In the data rows, 128 means zero.
Here is a table of points, one per row:
[141 134 111 152 111 145 135 155 144 135 131  91 122  84 129 124 126 151
 106 110 157 119 100 135 128 137 132 126 125  99 127 135 132 135 161 132
 104 104  92 137 131 129 125  95 108 165 122 122]
[101 146 140 119 161 127 123 141 127 128 136 122 139 123 131 127 140 138
 133 122 134 128 142  94 149 135 122 158 122 125 102 150 114 148  89 114
 138 126 139 139 115 108 106  99 130 113 131 109]
[133 115 139 160 120 169 130 145 109 135 149  99 116 101 132 135 136 144
 121 107 147 131 146 126 154 124 110 156 117 114 146 159 129 130 155 124
 106 110 118 159 120  91 122 112 124 104 121 129]
[ 91 111 118 165 104 114 120 126 107 128 131 148 124 133 117 133 148 127
 121 118 129 128 114 140 133 129 128 119 141 141 123 100 155 143 133 145
 133 151 106 118  86  97 108  85  92 103 133 117]
[ 87 191  92 125 126 142 120  83 153 187 149 107 140 122 157 151 137 114
 143 142 114  77 148 177  93 148 157 117  96 146 142 140 136 140 136 127
 120 158 113 130 142 144 122 143 138 141 131 105]
[160 133 144 111 135  82 153 147 127 129 131 122 115 111 139 175 184  54
 141 178  19 128 113 127 123 141 139 141 102 135 130  83 129  18 141 111
 103  98 135 116 103 112 126 157 175 103  92 110]
[160 165 102 122 134 127  92 126 109 140 143 132 139 133 136 116 127 117
 158 153 119 161 125 105 115 119 134 116 105  98 127 142 149 133 145 117
 106 124  74  98 113 149 129 143 160 115 135 146]
[127 188  97 145 119 199 134 130 124 138 136 123 113 105 139 123 114 141
 105 112 177 124 145 152 101 173 162  83 137 110 135 118 156 102  81 112
 155  97 155  89 140 174 115 131 136  73  95  89]
[142 105 140 116 141 127 135 122 106 131 147 130 138 143 115 104 126 132
 117 122 150 134 124 146 104 143 149 114 138 120 125 140 126 132 153  96
  96 108 136 130 137 134 106  92 133 170 136 151]
[142 116  76 131 124 113 116 135 143 141 127 119 138 116 137  96  87 135
  88  97 152 138  61 134 138 107 118 145 103 124 132 134 136 138 117 152
 143 120 169 139 108  88 104 151 184 150 124 143]
[180 147 142 109 149 134 136 145 147 139 122 120 140 130 118 116 122 135
 138 138 122 117 119 137 117 125 138 121 160 166 138 110 129 144 168 156
 119 126 107 118  79  90 136 126 113  85  88 115]
[165 141 158  95 136  87 151 145 131 135 124 111 119 119 129 181 140  91
 146 163  92 141 130 126 125 138 135 138 144 181 140  84 131  95 148 102
 100 113 129 112 141 162  88 144 193 100  98 116]
[119 125 128 131 135 146 140 144 131 129 130 125 127 135 135  30  89 142
 122 115 148 140 152 121 105 146 150 120 167 249 104  99 152 101 137 142
 126 148 157 139 134 117 126 142 157 154 124 129]
[133 112  74 103 143 189 130  85 191 103  63 162  72 100 162 160 171 119
 128 134 120 107 211 108 124 118 124  87 154  98 138 113 134 155 136 179
 162 130 151 162 155 113 138 151 142 165 159 166]
[125  98 136 133 112 108 131 144 104 133 155 141 133 144 131 122 146 148
 102 101 130 128 117 140 104 142 142 117 135 122 124 115 140 145 152 139
 119 101 125 133 140 122  95  90 126 121 141 138]
[ 99 154 157 127 139  99 149 121 133 144 137 113 110 104 146 110  85 140
 127 118 153  82 175 163  98 137 149  42  65 162 167 112 146  52  75 125
 164 130 131 112 146 158 123 104 118 111  91  79]
[122 172 113 135 130 130  96 178 108  84 110 153 138 154  80 135 137 117
 152 143 126 111 128 185  98 145 150 119 123 128 133 132 121 144  95 144
 158 123 142 164 164 139 138 143 150 124 122 114]
[104 119 137 125 122 119 126  81 117 101 112 171 132 158  99 132 137 135
 136 139 129  50  90  74 183  83  78 147 130 121 128 128 137 125 150 101
 109 124 150 117 144 151 125 119 125 146 126 121]
[118  99 154 132 128 117 143  87 197  76  43 141   0  55 218 139 141 106
 141 148 106 108 157 117  98 124 143  96 167  65 143 154 146 197 139 180
 153 173 186 151 143 119 154 151 123 153 171 164]
[154  86 130 128 134 117 127 127 104 136 136 139 138 135 122  93 131 141
 101 109 132 123 134 145  96 140 151 126 138 123 125 129 125 124 153 117
 105  94 141 147 129 124 114  96  87 149 134 137]
[135 197  81 153  67 103  98  92 111 146 152  98 150 108 133 153 120 140
  91 105 152 172 138 109 143  83 107 146 203 134 103 163  54  99 118 115
 132 116 151 142 106 100 144 115 105 137 150 151]
[ 98 149 127 104 134 136 136 107 112  88 113 165 123 158  96 132 146 132
 121 120 129  92  86  63 157  82  85 130 123 123 121 132 124 124 141 124
 103 125 152 140 167 164 120 100  84 140 127 113]
[108 118 191 100 138  94 128 110 134 141 134 107 115  99 144 117 100 143
 134 122 161 123 141 138  93 123 143 129  59 166 167  87 126  68  97 157
 171 162 127 112 139 164 143 120  95 121 105  95]
[107 147 133 139 144 124 135  36 143 186 151  74 121 129 163 137 184 117
 145 143  99 123 126 136 107 145 145 107  81 120 150 124 124 129 132 119
 117 119 120 157 132 108 138 151 154 129 120 115]
[181  93 138 145 131 140 137 136 127  76  98 174 181 142  67 125 131  93
 167 162 100 144 127 133 106 146 150 119 119 133 217 111 118 104  80 122
 159 163 140 138 131 115 101 133 165 140 147 174]
[ 97 116 138 115 140 117 139  96 166 121 110 112 100 103 157 138 128 115
 148 143 132 153 102 146 129 147 134 144 116 163 127 136 124 115 142 108
 109  90 104 154 144 128 133 133 131 108 153 127]
[ 96 174 110 141 113  97  62 171 104  97 132 161 117 150  97 133 120 127
 132 137 118 132 134 141 117 154 154 120 125 105 127 130 124 133 118 140
 146 133 147 167 165 113 117 146 151 124 121 108]
[130 153 136 110 162 110 192 144 129  98 109 157 158 174 102 140 124 124
 106 118 145 139 136  88 120 115 119 158 120 103 128 147 133 125 133 165
 152 129 104 140 134 125 130 117 100 133 109 111]
[102 111 168 183  52 182  92 162 129 148 142 114 132 103 132 123 137 121
 121 128 137 121 164  99 133  81 101 164  99 128  70 193  36 176 137  96
 100  92 137  83 110 158 114 145 172 107 130 121]
[ 98 114 131 133 138 103 137 156 121 136 135 136 136 128 132 172 116 177
 114  88  90 167 140 156 153 138 119  85 129 115 125 137 137 132 124 141
 134 110 173  68 121 181 181 171 107 130 176 175]
[153 102 167 182 128 169 128 146 125 143 131 125 134 128 130 129 125 118
 137 142 124 121 168 118 181 110  98 161 104 136 116 161 120 142 138 122
 118 109 135 148 133 119 125 104 100 135 111 122]
[142 158 142  97 157 132 173 118 113  87 113 173 115 158  98 124 132 131
 100 107 140 144 130  84 134  89 107 151 112 133 127 133 124 139 136 138
 134 125 134 148 145 124 123  96 102 116 108 117]
[ 99 136 135 122 148 131 141 117 100 127 140 135 134 134 124 122 136 127
 129 133 132  88  83 128 164 122 105 127 177 139 149 112 125 138 162 151
 116 138 117 106 103 116 118 134 151 105 122 101]
[164 121 120 162 100 109  68 126 121 122 126 146 127 159 117 124 119 119
 143 143 119 132 134 112 115 124 123 134 129 130 151 113 153 136 122 152
 150 114 146 113  82  90 129  86  92 125 121 129]
[ 84 136 126 118 131 136 143 146 119 129 130 133 140 132 125 144 149 110
 171 159 106 154 116 138 120 121 130 148 128 125 121 135 152 101 130  78
  97 132 111 132 118  95 147 136 121 149 135 107]
[ 92 140 120 129 128 132 122 119 188 129  86 117 119  93 135  85  82 144
 110 104 140 132 132 138 117 144 142 123 130 126 125 130 127 126 145 112
  93 102  68 151 144 125 114 108 122 131 146 143]
[101 153 104 124 133 129 138 150 113 137 147 127 124 128 128 112 144 117
 175 163  92 160 138 115 120 123 127 145 103 110 149 129 138 128 134  86
  95 119 104 120 105 115 133 153 129 150 128 117]
[100 117 136 123 134 128 132 127 167 133 103 116 118 111 170 115  95 141
 132 128 129 135 109 140 126 138 131 121 124 117 121 127 125 115 149 101
 109 109  74 165 160 128 106 122 140 127 154 139]
[207 151 146 178  62 129  91 107  91 146 166  97 126  90 142 158 133 139
 114 111 147 142 158  98 140  89  93 152 170 173  50 186  37 132 118 126
 128 110 120 121 112 107 118 142 142 153 123 166]
[171 132 134 127 117 152 130 175 109  80 101 151 153 155  93 120 152 118
 160 161  99 119 122 172 113 141 141 111  88 131 171 137 128 121  86 159
 177 145 121 163 148 111 116 141 154 126 126 148]
[139 127 148 128 142 131 134  71 155 149 130  96  97 104 167 142 174  98
 142 154 117 172 101 135 134 138 132 138  97 158 139 108 130 120 138 125
 111  87 115 147 177 151 147 143 122 127 118 122]
[ 91 110 124 164 102 114  97 132 119 117 135 141 129 145 122 149 139 120
 131 139 138 132 115 127 131 127 128 120 140 131 139 104 159 143 125 149
 138 129 128 107  64  96 101  89 101 126 127 120]
[134 144 127 119 142 138 138 148 121 121 138 132 134 122 139 124 146 136
 137 121 123 104  77 128 137 130 122 110 168 152 141 106 133 149 172 139
 117 137 102 116  81  85 144 124 103  80  99 113]
[105 108 135 133 139 129 140 138 103 122 141 116 153 129 120 159  73 177
 124  99  68 162 125 141 133 132 127  93 114 117 114 111 138 157 136 127
 126 142 154  92 135 168 189 162 108 144 183 154]
[162  91 144  85 113  94 154 129 120 155 158 103 137 141 129 104 139  80
 134 143 116 131 131 118 135 151 142 118 134  99 110 139 129 144  77 124
 169 100 106 140 151 136 157 133  84 116 114 133]
[114 133 100 141 131 140 124 130 167 135  98 102 116  94 131  91  91 138
  97 106 154 128 119 137 115 147 148 128 135 118 134 135 111 122 160 130
 109  97  74 121 140 128 118  97  93 150 141 127]
[129  95 125 151 111 105 125 124 107 121 140 138 123 144 125 123 152 150
 111 107 131 129 112 143 127 131 138 110 137 129 113 109 147 138 146 142
 128 139 107 127 114 104  96  93 121  77 140 127]
[149 125 105 177  80 236  98 143 133 135 129 114 111 116 147 130 131 141
 119 113 139 137  88 121 119 130 135 156 131  95  96 147  98 158  94  94
 128 117 139  67 135 203 107 131 161 111  77  92]
[116 143 102 112 167 105 171 134 140  96  90 139 160 164 112 144 146 129
 116 126 148 139 168  96 117 107 128 162 139 118 139 132 137 132 127 175
 158 125  97 131 166 160 128 128 131 142 119 116]
[101 128 170 141 130 162 111 146 134 132 123 119 150 142 125 144 139 120
 140 140 118 112 145  98 180 132 102 160 113 129  97 165 123 144 114 113
 132 123 143 125 118 111 112  90 107 155 127 104]
[125 163  83 143 104  96 109 111 139 147 133 103 151 116 131 105  95 124
  86 106 154 182 102 135 141  74  87 139 151  91 127 141  98 109 123 140
 141 135 171 135 114 100 112 130 142 146 140 133]
[111 105 157  93 127 127 132 112 118 139 134 113 134 123 121 116  84 164
 159 127 151 142 130 123 124 150 139 149  74 126 132  80 108 116 127 155
 148 169 133 116 118 121 175 154 102 134 138 126]
[105 127 154 134 133 130 138  95  95 123 149 153 142 148 125 111 131 118
 136 132 133  60 108 124 182 103  84 155 173 121 142 105 141 129 157 144
 122 135 128 108 137 172 115 139 158 120 127 118]
Along one direction, these points spread out more than along any other. How many in every 100 of the points above lie lower along it than each point below? Round to a whole number. More than half of the points above lie lower than the first one.
[105  88 152  92 144 114 159 122 110 166 174  97 117 124 123 131 123 114
 149 156 112 143 132 117 118 132 138 130 154 124 119 154 124 141  78 143
 170 129  97 160 157 132 125 113 110  78 141 130] 28
[123 124 131 112 154 124 154 145 112 157 146 121 128 109 145 140 132 146
 149 133 129 138 104 106 129 140 129 134 145 112 102 147 124 137  81 122
 154 143 118 159 154 115 125 105 113  78 121 127] 49
[189 143 145 107 137 118 147 154 149 141 120 115 129 129 127 161 130 123
 162 144 137 134 110 134 126 141 134 103 156 151 128 100 138 124 156 123
 101 114 115 122 106 119 111 142 160 105  87 109] 28
[131 111 148 133 129 125 127  65 115 109 128 159 140 164 105 121 118 132
 145 137 124  46 126 106 189  82  77 175 149 121 137 118 149 122 138 123
 107 125 143 102 139 156 117 133 153 121 124 118] 77
[129 143 119 148  95 100  43 147 118 106 121 150 119 146 109 145 138 129
 149 135 125 144 109 117 118 141 140 121 129 116 131 131 150 130 125 151
 149 126 146 141 131 129 120 119 130 139 109 115] 49
[141 127  48 103 162 153 150 118 166 100  94 145 141 146 126 155 153 128
 135 125 122 107 198  91 129 121 121 114 142  88 131 116 130 132 129 160
 152 131 117 149 151 144 123 136 151 168 140 143] 25
[159  91 130 122 142 101 133 159 139 145 133 148 108 120 126 156 151 176
 100  88 118 154 154 161 162 127 112 106 134 138 127 149 122 117 113 143
 151 176 162  64 104 177 177 165 110 190 149 168] 55
[153  79 141 117 147 137 138 164 155 144 122 137  99 167 109 162 161 145
  57  81 173 126 136 138 128 109 118 135 127 119 129 133 132 119  91  75
 117 232 164  80  79 128 187 180 118 163 180 187] 72
[105 102 143 111 136 146 144 101 114 120 137 116 146 145 112 135  57 174
 146 114 101 154 143 137 130 154 141 113  88 116 111 106 115 149 136 137
 125 160 144 117  83  99 179 169 106 143 154 147] 40
[173 153  62 119 124 101  77 124 131 141 138 118 144 129 138 107  93 113
 118 132 128 115 171 167 116 165 152 130 113 141 139 146 135 148 172 122
  92 183 136 124 170 177 118 112 122  84 106 133] 40
[133 105 127 120 145 133 136 146 107 127 143 127 136 140 129 131 125 119
 143 142 144 115  97 152 115 128 139 125 132 119 113 126 127 131 127  83
  86 118 121 136 129 120 121 115 106 155 148 157] 57
[134 111 102 127 131 140 122 138 136 134 122 118 138 126 130  46  85 138
  95 106 153 131 104 131 117 135 136 131 126 183 110 123 162 126 134 156
 154 123 164 137 113 115 108 157 189 138 141 135] 55
[119 124 136 117 139 136 141 146 128 130 131 132 140 135 118 141 135 117
 160 149 127 137 113 163 120 121 120 155 135 114 104 118 146 118 124  68
  95 140 108 145 116 103 139 123 115 133 143 141] 47
[133 101 146  79 109  97 125 125 110 123 135 133 141 125 128  96 137  49
  58 138 146 135 142 126 127 158 140 106 135 114 131 129 117 142  70  85
 134 140 101 131 125 121 173 167 130 124  95 103] 30
